One vector is turned by the same rotation once a tick. Each row is the vector after some number of ticks, and that number follows the row.
The counts run from 0 to 730.
[129 125 148 152 132 125 162  80 153 120 140 175 176 121 108 107 135 103
 174  91  68 106 177 122 129 144 140 170 142 167 169 131  87 147 110 128
 121  80 141 147 147  56 109 130 117 115 139]	413
[130 125 138 146 155  97 115 122 112 198 162 114 137 156 196 103 117 115
 145 137 120  89 122 133 158 163 139 136  92 116 121 128 177 123 148 157
 128 133 125 142  93 134  87 143 115 166 183]	506
[182 126 122 156 116 110 176 135 160  79 132 118 160 132 125 111 138 133
 131 117  91 118 109 117 126 141  93 117 100  77 115 159 119 113 139 155
 123  98  78 156  61 106  99 136 109  96 128]	225
[135 163 189 166 112 127 114  98 141 125 155 151 159 132 148 124 121 136
 140  96 113  65 133 117 135 153 183 109 124 123 103 128 176 145 125 127
 155 150 127 170  98 159 141  76 108 163 136]	123
[186 136 148 111 115 132 173  73 135 154 141 138 162 123  90 105 120 123
 189 120 115 128 135 117 142 181 151 116 136 140 116 150 167 157 105 100
 111 101 153 130 142 113 156 162 112 162  97]	548
[ 86 111 161 125 113 112 158 174 102 143 153 121 146 138 153 159 161 144
 183 124 134 127 107 145 162 153 160 141 122 116 138 137 165  76 102 122
 118  84 114  88  94  98  94 141 149 166 116]	557
[ 91  97 127 101 137 174 106  86 124 150 128 143 136 128 152 178 147 130
 137 104 156  93 149 157 111 114 119 106 110  82 140  93 175 169 172  91
 135 144 116 105 159 127 123  85 139 177 150]	251
[186  79 129 110 113  87 124  90 135 130 109 123 147 140 169 140 158  91
 146 160 186 164 135 180 116 156  94 120 109  75 116 130 175 145 109 130
  99 135 117  96 141 121 117 144 139 114 154]	262
[107 102 156 119 126 152 174 114 129 156 152 152 142 147 149 131 120 131
 147 119 138 135 132 151 125 132 126 110 127  96 155 129 152 129  84 140
 111  67 122  87  96 106  70 133 168 211 109]	42
[108 165 160  88  77 118 172 150 128 102 121 137 174 136 169 117 149 125
 141 183 126 166 155 120 113 115 126 105 132 150 109 162 122 108 102  84
 181 123 145 122 139 144  94  89 124  82 110]	275
[118 138 156 153 107 126 139 155 170 116 114 164 146 110 121 113 137 101
 132 146 103 106 144 116 133 152 136 142 137 117 158  93 136 110 116  63
 140 155 182  34 158 160 100  89 130 136 131]	624
[112  82 138 134 146 130 179  72 115 128 128 155 151 141 118 114 160 115
 135 104 100 127 129  91 178 181 142  97  94  76 156 149 175 153 160 160
 113  99 117  94  97 158 103 151 169 149 142]	292
[140 135 160 121 134 159 128 109 147 144 146  99 114 155 134 178 115 174
 184 112 144  65 126 107 112 117 198 129 128 117 150 138 117 173 132 136
 100 116 115 181 163  77 116 133 142 171 152]	424
[165 156 106 106 101 114 161 138 116 152 145 120 141  94 165 141 116 158
 127 159 147 152 152 178  81 149 109 134 128 149 126 147 172 122 107 151
 168 173 154 151 117  61 108 117  91 116  97]	267
[ 81 149 146 116  87 153 149 180 177  79 173 136 181 147 141 178 139 138
 131 120 104  98 142  82 106 108 142 101 119 147  83 138 115 117 126 134
 176 113  91 159 126  83 107 107 119 135 128]	349
[168  87 119 175 125 125 136 112 117 133 102 173 137  85  86 140 145 139
 112 153 114 138 156 126 134 138 127 154  91  27 133 164 159 150 142 103
 142 155 151 143 128 130 165 114 115  84 112]	571
[140  79 121 109 123 168 161 140 112 138 176  74 104 159 157 163 126 151
 149 153 138 131 118  87 140 118 155 117  90  83 111 200 136 122 140 153
 119 111 105 154  99 118  96 149 141 133 158]	219
[184 113 169 144  86 149 175 118 100 125 169 140 140 101 149 168 114 148
 148 114 128 127 135 160 150 136 161  88 116  96 112 170 198 146 114 130
 129 147 103 148  77 114 157 120 136 150  96]	434
[165 159 150 132 110 140 164 137 156 124 144 149 181 120 104 106 140 141
 145  96  52 100 172  89 144 121 146 137 128 181 151 121 144 147 141  77
 167 147 162 160 112  90 139 114 121 114  95]	237
[149 111 144 148 133  59 114 125 176 121 122 137 152 135  91 167 137 101
 140 143 124 103 112 164 162 175 125 118 113  75 115  89 162  93 111 110
 126 155 120  83 172 115 117 162 104 133 146]	686
[153 155 109 126 115 134 145 104 140 121 107 156 123 126 108 162 117 160
 100 166 111 146 186 108  71 102 121 105 101  99 187 150 104 141 112 132
 124 148 164 140 164 120  95  84 133  97 113]	532
[147 127 145 175 118 121 140 185 152  95 108 115 123 128 109 129 177 143
 155 121 117  97 103 152 115 122 151 175 104  75 154 148 135  95 121 122
  99  94 121 150  94 123 110  86 118  90 119]	565
[163 171 110 106 146 103 136 108 148 154 124  85 119 169 133 131 101 148
 146 153 146 105 124 142  61 200 105 133 128 158 108 107 134 125 119 154
 133 138 153 164 158 116  87 143  68 162 136]	719
[150 127  84  88  99 143 168 133 106 118 115 102 115 144 174 130 125 145
 127 135 100 114 140  97  78 120  75 105 112  96 112 157 108 166 161 138
 116 124 118 150 114 168  78 124 114  78 145]	151
[108 163 155  85 131 111 161 134 123 107 110  89 142 160 140 143 134 127
 172 108 136  63 100 115 119 156 123 122 143 124  60 103 142  95 149  98
 133 111 106 114 171 161 110 159 112 151 167]	552
[ 90 137 100 138 121 111 143 157 156 151 151 129 124 155 160 154 109 135
 155 136 151 127 120 150  80 149 122 111 123 103 135 133  89 122 110 182
 103  68  95 123 160  92  67 127 130 152 115]	596
[146 108 132 105 130 129 107 149  78 130 101 129 130 139 183 149 145 124
 123 143 123  81 145 110 160  77 110 120  92  80 145 104 175 152 148 138
 134 190 126 132 131 126  98 138 125 123 191]	189
[147 149 130 109 130 108 136 126 181 116 135 133 143 138 142 198 122 125
  98 147 137 120 129 125  77 174 136  73 115 108 132 104 146 133  96 185
 151 204 148 123 144 109  98 129 123 152 104]	471
[138  63 113 132  87  99 165 142  75 105 129 116 166  92 143 140 114 122
 175 140 122 139 132 125 174 169 161 136 154 113 115 172 145 101  89 114
 153  89 122 123 126 128 129 199  96  94 141]	270
[ 95 123 166 123 141 156 136  93 112 159 123 169 140 148 144  76 118 153
 135 123 105 124 144  86 145 123 149 124  94  84 141 123 197 144 144 125
 162 128 140 118 114 162  95 119 168 182 118]	116
[151 122 102 144 113 170 128  76 105 146 128 106 138 134 167 120  71 150
 161 114 105  96 162 114  86 142 138 121 126 118 118 157 128 203 141 120
 133 118 131 199 132 139 140 137  94 131 115]	712
[160 100 172 138 104 138 151  84 146 144 136 106 133 141 145 138 127  96
 180 130 128 105 121 163 155 149 121 163 128 129 129 123 117  95 129  99
 122 103 133  36 151 102 118 166 146 167 188]	550
[150 161 123 147 145 133 161 150 166 117 132 189 139 133 123 137 101 127
  87 144 132 107 152  98  95  98 103 113 128  69 144 109 154 154 115 126
 126 150 143 120 148  98  86  86 136 150  85]	358
[139 131 170 142 106 153 122 139 136 140 119 153 162 103 133  97 130 129
 139 129 121 100 171 135 154 127 135 209 134 132 146 117 184 111 106  83
 179 142 183 149 122  63 144  93  95 134 108]	63
[117 164 137  87 134 169 148 105 151 104 112 104 116 173  94 119 113 194
 138 119 110  85 142  93  63 132 135 113 118 117 158 129  89 135 140  92
 143 102 158 154 128 146  97  89 103 149 111]	667
[ 88  98 131 147 104 115 153 137 148 120 167 138 126 140 146 157 120 142
 168  83  86  86 129 128 134 121 142  83 138 120 128 113 118 120 131 142
  81  54  75 107 132 127  95 133 130 163 126]	422
[102 108 120 185 133 117 139 153 142 133 128 190 143 131 144 130 146 117
 176  66 113  73 133 129 121 137 170 120 153 105 149 118 129 154 119 103
  77  57  94 123 112 140 113 105 128 156 115]	247
[145 100 150 166 140 111 119 118 121 170 137 110 115 135 185  99 133 121
 147 115 119  91  96 149 126 201 132 172  97 113 134 111 180 127 125 163
 127 139 152 117  85 114  84 130 121 157 138]	505
[183 119 163 141 112 112 143  80 178  84 157 152 178 112 103 125 141 123
 160  89 104  90 130 114 158 176 177 110 128 129 126 108 152 135 104 152
 105 117 106 145  84 105 141 117 120 151 106]	299
[ 95 115  84 113 137 107 101 198 159 111 122 134 143 137 123 168 137 121
 116 170 158 111 131 101 102 119 105 117 167  88 130 119 121 121  96 107
 150 123 142 150 196  98  66 125  83 112 151]	522
[154 128 123 172 103  75  98 137 135 112 117 178 171 123 156 117 107 114
 101 171  97 143 156 142 111 135 126 109 125  88 146 132 160 120  71 166
 166 150 145 117 127 115  91 124  96 104 105]	19
[ 86 158 148 152 118 140 159 191 172 106 173 111 134 148 122 147 142 137
 162  89 127  60 117 101 114 131 147 144 122 137  74 129 105 115 155 114
 129 107  91 144 118  84 118  97 116 147 142]	174
[117  69 131 118 148 134 164 132 120  99 131 147 126 137 130 138 157 120
 130 117 128 120 137  59 170  71 107 132 112  63 147 141 117  91 124 130
 121  81  97 132 134 102  80 153 154 138 184]	354
[184 161 167 156  88 115 157 149 116 138 105 138 146 105 147 130 123 155
 131 165 136 118 141 186 117 155 118 172 124 128 149 130 177  91 114 107
 175 164 168 141 112 101 119 112  86 105  73]	442
